In the data rows, the value 500 means zero.
Here are some points, each followed by its number:
array([482., 589., 691., 720., 503., 632., 433., 627., 797., 374., 582., 384.,
       278., 476., 632., 685., 264., 375., 461., 660., 779., 532., 293., 548.,
       571., 512.]) 0
array([633., 563., 421., 739., 356., 578., 610., 469., 311., 438., 531., 660.,
       396., 420., 238., 283., 451., 489., 428., 454., 463., 299., 514., 314.,
       349., 603.]) 1
array([414., 440., 468., 554., 296., 451., 448., 485., 567., 684., 541., 532.,
       658., 599., 577., 205., 426., 302., 605., 599., 664., 228., 487., 612.,
       420., 551.]) 2
array([477., 558., 409., 620., 488., 596., 464., 497., 524., 342., 597., 411.,
       398., 525., 271., 669., 426., 479., 450., 594., 367., 669., 401., 546.,
       369., 551.]) 3
array([481., 559., 505., 365., 362., 281., 694., 350., 474., 529., 528., 633.,
       575., 418., 348., 297., 553., 744., 281., 517., 246., 567., 492., 480.,
       415., 447.]) 4
array([624., 518., 470., 589., 650., 408., 564., 501., 519., 382., 485., 500.,
       642., 591., 584., 901., 600., 345., 521., 672., 473., 703., 478., 529.,
       514., 550.]) 5
array([592., 569., 544., 385., 584., 708., 699., 466., 274., 565., 291., 384.,
       616., 418., 571., 325., 446., 649., 314., 467., 334., 475., 687., 593.,
       637., 302.]) 6
array([653., 547., 310., 712., 361., 501., 538., 435., 238., 435., 606., 813.,
       415., 373., 512., 543., 771., 539., 521., 592., 480., 401., 713., 263.,
       438., 501.]) 7
array([585., 403., 415., 456., 665., 555., 224., 575., 389., 362., 675., 515.,
       419., 548., 484., 692., 828., 339., 587., 520., 467., 469., 546., 415.,
       502., 511.]) 8
array([462., 550., 451., 484., 463., 352., 552., 397., 495., 464., 455., 409.,
       519., 553., 418., 590., 517., 478., 447., 668., 379., 701., 418., 563.,
       425., 518.]) 9
array([291., 370., 658., 282., 285., 463., 500., 347., 637., 608., 557., 449.,
       333., 567., 385., 663., 564., 334., 603., 396., 474., 739., 521., 758.,
       449., 631.]) 10
array([508., 588., 477., 566., 763., 367., 362., 662., 504., 467., 486., 348.,
       523., 485., 757., 671., 512., 477., 538., 728., 669., 581., 450., 406.,
       638., 510.]) 11
array([551., 513., 465., 514., 504., 663., 429., 535., 546., 502., 418., 532.,
       491., 542., 695., 857., 548., 487., 661., 556., 369., 673., 534., 606.,
       648., 328.]) 12
array([413., 495., 634., 468., 460., 444., 483., 423., 530., 594., 498., 578.,
       363., 494., 541., 328., 418., 508., 597., 408., 719., 302., 652., 398.,
       501., 538.]) 13
array([501., 532., 588., 467., 425., 578., 609., 460., 551., 465., 557., 640.,
       408., 463., 341., 483., 385., 539., 523., 421., 479., 488., 543., 383.,
       458., 429.]) 14
array([488., 451., 491., 505., 584., 429., 557., 505., 540., 504., 439., 436.,
       532., 601., 614., 808., 480., 279., 597., 616., 615., 650., 483., 578.,
       604., 595.]) 15
array([540., 632., 456., 570., 291., 608., 560., 460., 457., 391., 636., 525.,
       380., 494., 226., 467., 484., 603., 384., 513., 302., 577., 424., 499.,
       317., 497.]) 16
array([475., 554., 559., 527., 481., 442., 654., 495., 586., 585., 347., 327.,
       619., 435., 586., 279., 311., 602., 252., 688., 521., 471., 391., 626.,
       546., 417.]) 17
array([526., 481., 483., 393., 473., 542., 617., 413., 527., 563., 478., 607.,
       601., 475., 354., 320., 548., 668., 488., 172., 387., 452., 482., 568.,
       512., 515.]) 18
array([425., 560., 592., 802., 431., 372., 604., 482., 637., 487., 400., 501.,
       438., 390., 527., 391., 290., 514., 469., 672., 889., 288., 532., 370.,
       458., 501.]) 19
array([403., 476., 454., 560., 534., 338., 429., 524., 580., 459., 633., 662.,
       413., 488., 546., 594., 529., 627., 643., 403., 660., 469., 544., 235.,
       422., 587.]) 20
array([471., 502., 533., 579., 588., 402., 653., 453., 398., 436., 328., 462.,
       411., 405., 573., 603., 422., 634., 444., 639., 560., 598., 618., 409.,
       578., 462.]) 21
array([515., 442., 595., 417., 435., 363., 470., 438., 722., 615., 646., 734.,
       592., 683., 465., 475., 485., 298., 661., 509., 607., 296., 497., 469.,
       505., 616.]) 22
array([340., 434., 563., 625., 265., 468., 575., 327., 460., 535., 480., 600.,
       287., 357., 537., 536., 545., 587., 567., 456., 683., 432., 730., 490.,
       426., 531.]) 23
array([513., 373., 462., 489., 732., 638., 467., 584., 411., 520., 445., 235.,
       518., 545., 628., 518., 489., 326., 540., 450., 471., 578., 437., 655.,
       632., 506.]) 24
array([544., 475., 535., 518., 493., 443., 594., 473., 404., 488., 529., 563.,
       349., 507., 524., 632., 411., 414., 471., 546., 521., 594., 494., 461.,
       577., 603.]) 25
array([579., 437., 417., 390., 492., 367., 556., 398., 530., 535., 551., 757.,
       637., 575., 250., 312., 702., 622., 500., 439., 274., 406., 500., 418.,
       346., 602.]) 26
array([595., 649., 396., 648., 517., 422., 445., 608., 562., 442., 568., 438.,
       568., 610., 570., 564., 395., 332., 555., 803., 616., 468., 364., 508.,
       516., 589.]) 27
array([571., 563., 588., 508., 590., 560., 606., 527., 482., 583., 492., 587.,
       529., 535., 558., 443., 352., 454., 513., 364., 653., 460., 524., 525.,
       604., 568.]) 28
array([475., 599., 473., 560., 478., 501., 563., 496., 440., 529., 459., 426.,
       591., 604., 419., 408., 364., 381., 458., 646., 542., 358., 514., 543.,
       417., 591.]) 29
array([555., 447., 416., 506., 369., 579., 518., 488., 421., 611., 392., 637.,
       583., 605., 420., 334., 353., 384., 611., 386., 452., 214., 502., 471.,
       496., 536.]) 30
array([438., 481., 424., 505., 535., 308., 410., 528., 574., 438., 624., 631.,
       491., 518., 535., 602., 556., 659., 646., 414., 590., 486., 523., 372.,
       453., 558.]) 31
array([510., 630., 513., 115., 585., 748., 537., 488., 431., 601., 424., 388.,
       889., 646., 336.,  72., 478., 570., 430., 178., 194., 367., 593., 649.,
       506., 388.]) 32
array([445., 314., 433., 510., 547., 370., 450., 533., 532., 566., 394., 484.,
       570., 467., 897., 704., 619., 513., 537., 750., 542., 685., 370., 591.,
       677., 486.]) 33
array([515., 451., 478., 595., 656., 555., 286., 587., 692., 320., 703., 530.,
       541., 620., 399., 743., 674., 364., 712., 376., 671., 553., 387., 440.,
       481., 654.]) 34
array([482., 612., 604., 576., 413., 602., 454., 503., 575., 435., 470., 438.,
       329., 462., 653., 653., 392., 503., 473., 585., 593., 609., 585., 497.,
       570., 376.]) 35
array([399., 443., 438., 602., 291., 421., 481., 499., 565., 727., 470., 471.,
       649., 532., 542., 254., 377., 324., 634., 608., 646., 189., 438., 624.,
       406., 511.]) 36
array([418., 524., 621., 401., 448., 523., 565., 455., 575., 529., 394., 375.,
       419., 472., 416., 205., 283., 621., 352., 458., 454., 414., 475., 549.,
       486., 399.]) 37
array([531., 337., 405., 574., 285., 431., 356., 493., 633., 528., 599., 715.,
       424., 622., 346., 488., 609., 243., 670., 579., 533., 279., 397., 488.,
       371., 606.]) 38
array([402., 515., 548., 320., 529., 480., 506., 425., 513., 569., 388., 346.,
       730., 550., 540., 450., 527., 550., 450., 449., 456., 544., 573., 673.,
       512., 463.]) 39
array([484., 569., 593., 369., 557., 412., 535., 502., 606., 446., 519., 393.,
       608., 459., 523., 490., 645., 640., 388., 464., 432., 586., 469., 581.,
       449., 486.]) 40
array([483., 412., 363., 541., 617., 527., 339., 559., 466., 472., 504., 351.,
       639., 492., 660., 674., 694., 408., 642., 474., 541., 510., 493., 536.,
       555., 504.]) 41
array([545., 562., 471., 376., 691., 509., 497., 486., 532., 357., 563., 373.,
       610., 707., 163., 422., 528., 441., 461., 358., 380., 528., 393., 536.,
       335., 616.]) 42
array([497., 349., 564., 356., 353., 515., 535., 390., 483., 586., 457., 501.,
       467., 488., 540., 603., 594., 501., 349., 530., 315., 725., 498., 695.,
       549., 459.]) 43
array([524., 454., 576., 564., 490., 410., 593., 423., 477., 451., 557., 713.,
       383., 458., 578., 819., 668., 550., 469., 559., 603., 682., 543., 439.,
       589., 558.]) 44
array([510., 512., 369., 572., 714., 500., 329., 605., 500., 434., 502., 391.,
       733., 511., 598., 616., 655., 511., 625., 501., 518., 591., 396., 512.,
       581., 521.]) 45
array([505., 580., 441., 330., 387., 249., 681., 348., 463., 624., 507., 618.,
       660., 442., 397., 287., 639., 777., 320., 568., 218., 581., 483., 490.,
       362., 500.]) 46
array([479., 595., 392., 380., 579., 371., 533., 543., 317., 676., 437., 525.,
       718., 490., 560., 150., 450., 679., 478., 457., 484., 300., 565., 380.,
       487., 496.]) 47
array([461., 428., 523., 391., 378., 493., 577., 407., 498., 549., 451., 533.,
       539., 499., 575., 595., 543., 486., 471., 549., 364., 676., 469., 716.,
       559., 449.]) 48
array([467., 420., 380., 475., 360., 338., 592., 465., 604., 593., 498., 508.,
       634., 655., 557., 556., 521., 384., 575., 642., 386., 620., 286., 725.,
       425., 603.]) 49
array([497., 585., 540., 586., 751., 376., 396., 577., 508., 458., 488., 315.,
       542., 510., 699., 658., 543., 434., 451., 687., 638., 608., 410., 471.,
       568., 499.]) 50
array([451., 530., 453., 588., 521., 356., 517., 573., 521., 529., 500., 663.,
       530., 500., 642., 560., 388., 477., 581., 630., 749., 429., 509., 382.,
       605., 579.]) 51
array([491., 556., 355., 512., 345., 509., 548., 497., 423., 540., 471., 761.,
       417., 500., 386., 387., 349., 561., 564., 471., 398., 383., 520., 353.,
       420., 406.]) 52
array([417., 456., 624., 718., 511., 422., 498., 425., 717., 329., 596., 448.,
       287., 376., 491., 857., 531., 453., 453., 557., 693., 633., 471., 477.,
       419., 567.]) 53
array([512., 642., 582., 549., 634., 579., 454., 527., 404., 372., 562., 551.,
       436., 416., 465., 512., 530., 541., 439., 437., 618., 404., 640., 292.,
       432., 519.]) 54
array([584., 344., 426., 577., 419., 413., 420., 484., 491., 503., 598., 706.,
       468., 592., 472., 571., 563., 346., 573., 594., 454., 429., 410., 411.,
       459., 525.]) 55
array([467., 433., 440., 550., 384., 296., 600., 434., 498., 622., 338., 362.,
       630., 496., 498., 339., 384., 451., 465., 650., 570., 422., 394., 537.,
       494., 646.]) 56
array([529., 416., 482., 274., 595., 426., 400., 542., 515., 518., 479., 401.,
       711., 646., 635., 663., 739., 378., 566., 488., 361., 676., 523., 658.,
       548., 535.]) 57
array([392., 502., 646., 395., 328., 551., 571., 496., 591., 756., 331., 487.,
       307., 395., 723., 308., 166., 584., 400., 578., 543., 379., 499., 652.,
       598., 247.]) 58
New points follow, each followed by the number of its nearest point above.
array([598., 686., 261., 533., 407., 359., 652., 508., 353., 586., 399., 483.,
       723., 678., 393., 247., 287., 356., 476., 721., 424., 251., 524., 432.,
       418., 598.]) : 29
array([501., 393., 671., 359., 599., 445., 534., 459., 548., 526., 614., 424.,
       353., 523., 445., 483., 463., 479., 422., 402., 598., 640., 355., 548.,
       543., 684.]) : 25
array([582., 577., 362., 360., 530., 594., 435., 555., 380., 541., 627., 631.,
       636., 529., 489., 393., 619., 627., 555., 276., 260., 484., 559., 513.,
       436., 466.]) : 18
array([456., 311., 608., 424., 617., 436., 357., 481., 566., 630., 539., 477.,
       569., 539., 604., 333., 554., 429., 620., 298., 796., 268., 552., 416.,
       556., 627.]) : 13
array([573., 525., 318., 549., 880., 412., 415., 664., 346., 445., 405., 430.,
       855., 472., 646., 540., 700., 696., 534., 477., 484., 459., 522., 402.,
       559., 446.]) : 45
array([594., 376., 446., 490., 615., 636., 164., 606., 382., 358., 701., 495.,
       347., 617., 451., 669., 794., 330., 597., 444., 415., 509., 542., 420.,
       502., 516.]) : 8
array([364., 483., 630., 412., 486., 439., 459., 532., 568., 597., 512., 563.,
       438., 395., 642., 467., 465., 601., 578., 400., 652., 479., 570., 515.,
       558., 475.]) : 13
array([409., 537., 685., 405., 524., 623., 552., 517., 541., 613., 378., 305.,
       466., 455., 436., 169., 251., 564., 370., 346., 480., 384., 494., 584.,
       533., 431.]) : 37
array([467., 357., 371., 538., 324., 383., 621., 409., 478., 637., 275., 546.,
       454., 462., 483., 569., 433., 468., 580., 499., 404., 540., 467., 562.,
       534., 470.]) : 48
array([467., 556., 392., 493., 514., 432., 472., 446., 236., 499., 378., 289.,
       524., 394., 588., 585., 640., 530., 438., 660., 387., 713., 523., 579.,
       452., 426.]) : 9
array([635., 558., 457., 393., 538., 759., 511., 445., 163., 423., 386., 494.,
       437., 332., 526., 506., 680., 683., 392., 323., 219., 626., 697., 400.,
       604., 265.]) : 6
array([403., 614., 615., 498., 512., 557., 503., 472., 551., 438., 360., 342.,
       404., 409., 468., 405., 302., 670., 332., 518., 562., 522., 556., 449.,
       541., 344.]) : 37
array([453., 497., 697., 401., 719., 606., 418., 562., 593., 475., 541., 445.,
       471., 479., 688., 522., 402., 563., 560., 293., 722., 394., 514., 457.,
       670., 485.]) : 28
array([381., 722., 456., 553., 448., 604., 422., 443., 369., 422., 536., 477.,
       468., 416., 435., 381., 570., 693., 570., 426., 583., 345., 774., 343.,
       410., 394.]) : 54
array([463., 580., 406., 538., 414., 667., 422., 550., 483., 351., 688., 438.,
       416., 544., 240., 616., 508., 399., 592., 343., 473., 553., 423., 541.,
       364., 629.]) : 3
array([520., 585., 560., 582., 785., 916., 395., 619., 393., 315., 500., 301.,
       278., 323., 343., 403., 384., 558., 388., 214., 492., 501., 514., 404.,
       534., 451.]) : 54
array([576., 575., 693., 711., 557., 705., 383., 649., 778., 309., 603., 459.,
       224., 499., 648., 783., 263., 345., 475., 618., 748., 556., 323., 575.,
       577., 487.]) : 0
array([517., 568., 571., 515., 731., 785., 423., 621., 428., 336., 525., 257.,
       382., 412., 421., 446., 397., 553., 375., 295., 461., 546., 518., 423.,
       547., 429.]) : 54
array([631., 868., 450., 489., 660., 780., 482., 645., 325., 314., 667., 592.,
       494., 483., 267., 388., 342., 721., 417., 349., 455., 363., 637., 260.,
       542., 339.]) : 54
array([594., 446., 413., 508., 444., 623., 423., 559., 508., 341., 646., 469.,
       431., 547., 347., 778., 607., 386., 521., 437., 236., 681., 398., 574.,
       389., 547.]) : 3
array([595., 575., 321., 608., 557., 401., 424., 621., 509., 435., 517., 491.,
       609., 642., 493., 515., 474., 357., 570., 718., 481., 436., 354., 547.,
       430., 560.]) : 27
array([583., 403., 311., 482., 637., 559., 413., 536., 377., 458., 530., 397.,
       552., 721., 289., 414., 546., 221., 651., 312., 458., 359., 421., 518.,
       414., 725.]) : 42
array([374., 418., 483., 587., 589., 461., 499., 400., 399., 435., 489., 368.,
       253., 506., 426., 759., 563., 498., 530., 447., 522., 757., 569., 502.,
       517., 570.]) : 25
array([453., 425., 599., 755., 511., 561., 693., 431., 524., 516., 303., 414.,
       444., 368., 444., 286., 345., 525., 398., 448., 730., 317., 596., 422.,
       480., 524.]) : 19
array([650., 626., 423., 466., 643., 679., 539., 598., 348., 563., 496., 502.,
       625., 389., 661., 390., 626., 772., 300., 510., 295., 503., 527., 584.,
       557., 323.]) : 6
array([523., 527., 474., 499., 550., 423., 411., 521., 534., 439., 551., 486.,
       558., 452., 495., 495., 654., 604., 448., 535., 487., 456., 464., 438.,
       523., 516.]) : 40
array([485., 537., 576., 398., 620., 498., 502., 465., 604., 448., 520., 479.,
       582., 449., 468., 495., 633., 640., 333., 447., 423., 620., 445., 582.,
       492., 476.]) : 40
array([444., 490., 436., 672., 478., 463., 424., 520., 568., 468., 430., 503.,
       464., 476., 480., 497., 508., 463., 600., 585., 668., 352., 491., 405.,
       429., 485.]) : 51
array([521., 383., 342., 464., 335., 353., 523., 460., 569., 502., 539., 603.,
       569., 641., 444., 663., 579., 399., 555., 627., 319., 680., 330., 643.,
       411., 646.]) : 49
array([549., 457., 620., 540., 497., 445., 536., 459., 588., 462., 522., 643.,
       350., 490., 605., 762., 596., 524., 484., 607., 581., 686., 481., 444.,
       587., 532.]) : 44
array([635., 573., 466., 464., 672., 581., 441., 595., 364., 390., 596., 563.,
       494., 449., 412., 558., 599., 656., 420., 359., 338., 570., 517., 375.,
       538., 468.]) : 54
array([469., 520., 371., 471., 526., 554., 360., 495., 390., 492., 552., 374.,
       514., 531., 507., 577., 606., 350., 625., 401., 516., 499., 598., 580.,
       455., 575.]) : 41
array([589., 450., 367., 568., 317., 494., 539., 402., 305., 469., 575., 837.,
       444., 474., 455., 585., 773., 558., 582., 592., 350., 453., 694., 352.,
       477., 484.]) : 7
array([578., 689., 337., 520., 542., 394., 673., 542., 319., 610., 390., 528.,
       760., 508., 439., 184., 290., 615., 418., 568., 440., 323., 520., 395.,
       441., 492.]) : 47
array([477., 271., 687., 546., 584., 588., 399., 490., 754., 425., 462., 417.,
       428., 540., 687., 825., 702., 335., 516., 569., 606., 674., 450., 645.,
       594., 522.]) : 15
array([557., 554., 498., 248., 564., 483., 491., 520., 483., 603., 444., 438.,
       661., 601., 458., 335., 424., 498., 474., 365., 287., 489., 466., 594.,
       557., 399.]) : 39
array([414., 338., 517., 558., 545., 511., 474., 453., 557., 586., 397., 245.,
       725., 487., 791., 623., 742., 411., 609., 577., 594., 491., 537., 750.,
       592., 494.]) : 41
array([579., 600., 401., 650., 520., 597., 438., 508., 321., 374., 569., 642.,
       390., 522., 164., 228., 436., 547., 545., 447., 523., 147., 633., 113.,
       373., 433.]) : 1
array([409., 333., 503., 398., 334., 305., 507., 511., 613., 666., 494., 533.,
       609., 611., 657., 484., 507., 297., 666., 675., 567., 431., 371., 682.,
       543., 539.]) : 49
array([570., 727., 374., 583., 837., 439., 568., 582., 167., 555., 414., 455.,
       822., 469., 576., 380., 452., 717., 411., 509., 537., 452., 662., 325.,
       616., 477.]) : 47
array([648., 564., 301., 500., 721., 410., 525., 550., 110., 497., 446., 580.,
       605., 424., 561., 352., 594., 673., 411., 517., 379., 492., 575., 291.,
       554., 534.]) : 47
array([430., 314., 597., 579., 303., 436., 387., 497., 696., 476., 647., 423.,
       364., 509., 500., 684., 592., 274., 582., 593., 659., 552., 380., 612.,
       454., 595.]) : 53
array([494., 326., 462., 512., 360., 372., 391., 449., 661., 582., 664., 666.,
       467., 648., 372., 392., 641., 327., 685., 575., 581., 265., 444., 418.,
       339., 595.]) : 38
array([427., 534., 466., 484., 447., 417., 465., 433., 566., 477., 428., 385.,
       459., 575., 381., 650., 531., 452., 449., 680., 398., 677., 443., 589.,
       431., 499.]) : 9
array([420., 332., 620., 351., 559., 482., 427., 500., 516., 690., 484., 523.,
       618., 480., 541., 212., 621., 449., 720., 208., 707., 200., 590., 505.,
       560., 648.]) : 13
array([496., 525., 671., 483., 558., 608., 524., 536., 576., 464., 548., 504.,
       452., 520., 534., 533., 312., 422., 490., 498., 615., 469., 498., 521.,
       568., 543.]) : 28
array([497., 566., 628., 409., 602., 458., 574., 457., 409., 514., 464., 516.,
       578., 412., 582., 430., 463., 546., 485., 351., 577., 479., 596., 482.,
       588., 482.]) : 28
array([435., 522., 531., 446., 438., 654., 496., 501., 573., 538., 368., 503.,
       435., 447., 811., 888., 455., 565., 517., 546., 416., 762., 587., 714.,
       708., 262.]) : 12
array([509., 669., 692., 556., 714., 740., 411., 544., 466., 265., 505., 224.,
       225., 390., 415., 673., 301., 553., 289., 512., 606., 700., 513., 399.,
       514., 431.]) : 35
array([420., 443., 500., 443., 488., 521., 435., 469., 580., 518., 550., 486.,
       399., 564., 400., 481., 475., 445., 604., 451., 514., 524., 469., 533.,
       432., 545.]) : 14
array([574., 556., 568., 399., 518., 543., 643., 454., 368., 586., 341., 549.,
       546., 513., 578., 404., 336., 467., 455., 435., 433., 463., 621., 446.,
       625., 463.]) : 28
array([476., 515., 413., 479., 477., 381., 440., 413., 360., 564., 446., 390.,
       515., 413., 487., 523., 592., 531., 427., 593., 427., 614., 561., 505.,
       398., 556.]) : 9
array([484., 502., 445., 536., 478., 321., 609., 399., 422., 453., 414., 427.,
       499., 502., 412., 668., 535., 488., 384., 694., 376., 777., 461., 559.,
       396., 551.]) : 9
array([533., 539., 609., 577., 530., 489., 625., 497., 437., 458., 483., 340.,
       364., 463., 526., 524., 379., 395., 337., 666., 664., 668., 410., 517.,
       580., 608.]) : 25
array([438., 550., 392., 441., 508., 473., 480., 468., 312., 526., 461., 260.,
       535., 440., 437., 486., 603., 545., 377., 588., 392., 692., 478., 520.,
       448., 502.]) : 9
array([528., 475., 400., 357., 567., 445., 500., 517., 646., 475., 454., 482.,
       734., 685., 310., 315., 468., 483., 555., 371., 246., 421., 366., 589.,
       399., 460.]) : 42
array([436., 533., 593., 821., 379., 356., 654., 463., 689., 467., 389., 463.,
       457., 425., 436., 359., 207., 500., 477., 664., 860., 281., 522., 361.,
       364., 552.]) : 19
array([357., 458., 579., 580., 288., 538., 513., 387., 556., 503., 531., 513.,
       331., 331., 516., 532., 506., 596., 535., 444., 670., 513., 695., 493.,
       436., 536.]) : 23
array([505., 546., 496., 524., 519., 567., 577., 495., 483., 395., 557., 623.,
       497., 488., 318., 368., 356., 518., 517., 420., 487., 351., 542., 347.,
       448., 412.]) : 14
array([468., 391., 674., 404., 492., 443., 532., 430., 562., 496., 642., 488.,
       385., 543., 435., 464., 486., 436., 394., 475., 601., 598., 398., 494.,
       486., 679.]) : 25
array([568., 479., 511., 551., 519., 457., 578., 470., 409., 466., 530., 595.,
       416., 509., 469., 532., 422., 450., 455., 517., 510., 590., 455., 415.,
       526., 595.]) : 25
array([478., 568., 433., 589., 206., 527., 523., 459., 526., 435., 579., 545.,
       345., 454., 213., 401., 402., 567., 404., 584., 403., 490., 418., 483.,
       349., 491.]) : 16
array([634., 584., 295., 482., 461., 456., 482., 521., 355., 503., 562., 801.,
       475., 596., 257., 446., 484., 499., 547., 484., 201., 400., 583., 313.,
       459., 455.]) : 52
array([411., 350., 587., 245., 362., 492., 569., 369., 733., 580., 636., 550.,
       546., 683., 296., 445., 645., 325., 591., 252., 434., 523., 536., 705.,
       407., 663.]) : 10
array([350., 478., 555., 616., 301., 498., 529., 334., 504., 530., 542., 558.,
       244., 358., 544., 573., 512., 588., 551., 472., 706., 487., 732., 443.,
       439., 491.]) : 23
array([489., 570., 706., 676., 484., 461., 556., 478., 672., 451., 431., 576.,
       279., 411., 655., 571., 311., 521., 339., 739., 684., 537., 506., 421.,
       585., 435.]) : 35
array([425., 652., 372., 458., 512., 739., 318., 690., 294., 538., 402., 265.,
       401., 441., 633., 384., 234., 431., 565., 504., 438., 471., 455., 572.,
       602., 344.]) : 24
array([497., 562., 738., 565., 484., 580., 620., 516., 609., 491., 444., 398.,
       373., 308., 672., 524., 420., 551., 318., 655., 626., 600., 489., 646.,
       591., 416.]) : 35
array([388., 385., 536., 398., 190., 328., 451., 326., 548., 612., 507., 623.,
       375., 437., 594., 527., 670., 524., 559., 567., 512., 525., 596., 506.,
       455., 474.]) : 23
array([389., 504., 441., 396., 503., 620., 337., 491., 473., 481., 549., 386.,
       509., 490., 520., 550., 649., 436., 731., 365., 555., 430., 654., 546.,
       501., 532.]) : 41
array([629., 603., 387., 702., 571., 639., 415., 537., 284., 371., 572., 620.,
       435., 480., 190., 196., 428., 560., 503., 334., 543., 156., 613., 115.,
       353., 458.]) : 1
array([535., 545., 606., 620., 588., 485., 601., 524., 469., 503., 489., 400.,
       388., 441., 515., 494., 301., 381., 411., 609., 672., 587., 462., 457.,
       566., 614.]) : 25
array([642., 570., 306., 600., 799., 466., 532., 559., 228., 395., 459., 589.,
       781., 408., 615., 632., 705., 675., 503., 464., 441., 547., 587., 380.,
       532., 467.]) : 45
array([707., 637., 390., 448., 936., 615., 311., 863., 510., 459., 631., 435.,
       872., 738., 741., 600., 436., 403., 628., 437., 483., 482., 317., 543.,
       672., 472.]) : 45
array([408., 546., 344., 319., 444., 257., 320., 499., 542., 391., 790., 697.,
       559., 664., 269., 677., 733., 497., 704., 396., 493., 552., 549., 396.,
       372., 642.]) : 31
array([376., 528., 507., 543., 494., 598., 338., 586., 529., 515., 500., 401.,
       341., 376., 594., 591., 526., 582., 553., 430., 613., 531., 507., 548.,
       569., 477.]) : 35
array([519., 508., 605., 479., 582., 608., 597., 556., 507., 529., 563., 541.,
       490., 468., 529., 527., 366., 414., 572., 371., 618., 514., 490., 526.,
       655., 641.]) : 28
array([385., 435., 686., 543., 315., 540., 643., 350., 476., 437., 438., 389.,
       151., 182., 363., 513., 578., 727., 320., 456., 587., 638., 626., 476.,
       407., 482.]) : 23
array([480., 432., 432., 453., 564., 511., 585., 520., 440., 617., 571., 624.,
       718., 492., 568., 485., 615., 537., 639., 307., 588., 470., 587., 527.,
       588., 597.]) : 28
array([455., 597., 702., 513., 324., 499., 400., 476., 611., 434., 622., 542.,
       120., 281., 580., 709., 512., 623., 368., 649., 688., 637., 551., 489.,
       540., 424.]) : 35
array([550., 640., 296., 627., 622., 333., 698., 456., 195., 544., 331., 267.,
       828., 427., 387., 110., 541., 689., 277., 631., 367., 326., 507., 441.,
       313., 515.]) : 47
array([527., 523., 538., 676., 614., 738., 400., 636., 513., 339., 619., 421.,
       389., 478., 563., 745., 459., 417., 514., 455., 560., 598., 448., 556.,
       555., 464.]) : 35
array([570., 648., 499., 432., 580., 722., 459., 540., 451., 530., 543., 490.,
       633., 433., 690., 553., 685., 721., 334., 453., 277., 620., 521., 638.,
       534., 324.]) : 40
array([636., 593., 414., 399., 658., 427., 347., 561., 616., 300., 825., 656.,
       606., 765.,  64., 565., 641., 388., 628., 347., 383., 474., 409., 360.,
       276., 661.]) : 42
array([540., 592., 294., 627., 559., 375., 789., 427., 196., 544., 316., 296.,
       756., 365., 364., 121., 508., 700., 298., 677., 404., 389., 578., 395.,
       339., 516.]) : 47
array([554., 434., 610., 569., 496., 504., 505., 480., 593., 415., 522., 613.,
       324., 479., 614., 805., 597., 385., 486., 543., 569., 673., 475., 497.,
       617., 505.]) : 44
array([470., 526., 457., 508., 480., 344., 502., 499., 525., 536., 437., 420.,
       549., 581., 443., 579., 511., 488., 464., 687., 403., 659., 448., 524.,
       405., 500.]) : 9
array([445., 623., 348., 461., 554., 786., 276., 726., 243., 520., 366., 110.,
       489., 460., 640., 424., 331., 532., 515., 477., 337., 576., 459., 623.,
       678., 289.]) : 24
array([558., 635., 380., 475., 602., 432., 618., 575., 392., 615., 392., 483.,
       763., 590., 538., 225., 296., 559., 430., 581., 424., 271., 424., 507.,
       504., 437.]) : 47
array([592., 528., 345., 565., 523., 570., 407., 535., 424., 526., 566., 629.,
       564., 636., 405., 497., 502., 300., 713., 435., 503., 173., 626., 402.,
       483., 471.]) : 30
array([608., 475., 436., 692., 456., 447., 588., 495., 478., 389., 596., 706.,
       482., 551., 269., 362., 520., 371., 566., 478., 543., 278., 495., 320.,
       359., 683.]) : 1
array([645., 509., 392., 699., 444., 550., 652., 469., 436., 470., 564., 673.,
       509., 538., 215., 351., 444., 479., 476., 514., 511., 339., 527., 338.,
       380., 639.]) : 1
array([357., 534., 627., 812., 354., 324., 605., 464., 643., 478., 405., 483.,
       443., 407., 477., 383., 283., 463., 552., 613., 952., 219., 547., 355.,
       400., 572.]) : 19
array([423., 542., 548., 806., 424., 326., 639., 438., 666., 471., 398., 432.,
       510., 392., 461., 381., 292., 554., 486., 627., 865., 289., 545., 392.,
       424., 562.]) : 19
array([475., 509., 698., 422., 540., 588., 522., 499., 675., 527., 525., 423.,
       406., 431., 605., 617., 449., 533., 377., 558., 591., 702., 417., 648.,
       560., 472.]) : 35
array([412., 273., 652., 365., 346., 326., 476., 448., 810., 631., 532., 641.,
       445., 573., 589., 552., 534., 412., 609., 523., 634., 470., 406., 572.,
       502., 619.]) : 22
array([673., 593., 349., 554., 778., 648., 505., 607., 351., 253., 599., 454.,
       572., 553., 207., 547., 624., 422., 455., 297., 368., 539., 507., 422.,
       452., 611.]) : 42
array([519., 285., 654., 524., 312., 433., 648., 369., 666., 644., 324., 605.,
       494., 561., 775., 579., 455., 377., 522., 688., 567., 455., 468., 686.,
       644., 467.]) : 48
array([463., 536., 657., 724., 560., 716., 388., 649., 783., 334., 657., 333.,
       284., 526., 569., 684., 312., 347., 446., 560., 734., 550., 293., 568.,
       547., 516.]) : 0
array([461., 564., 462., 637., 505., 616., 664., 461., 275., 462., 345., 397.,
       336., 241., 636., 510., 475., 782., 324., 479., 474., 624., 661., 444.,
       601., 426.]) : 21
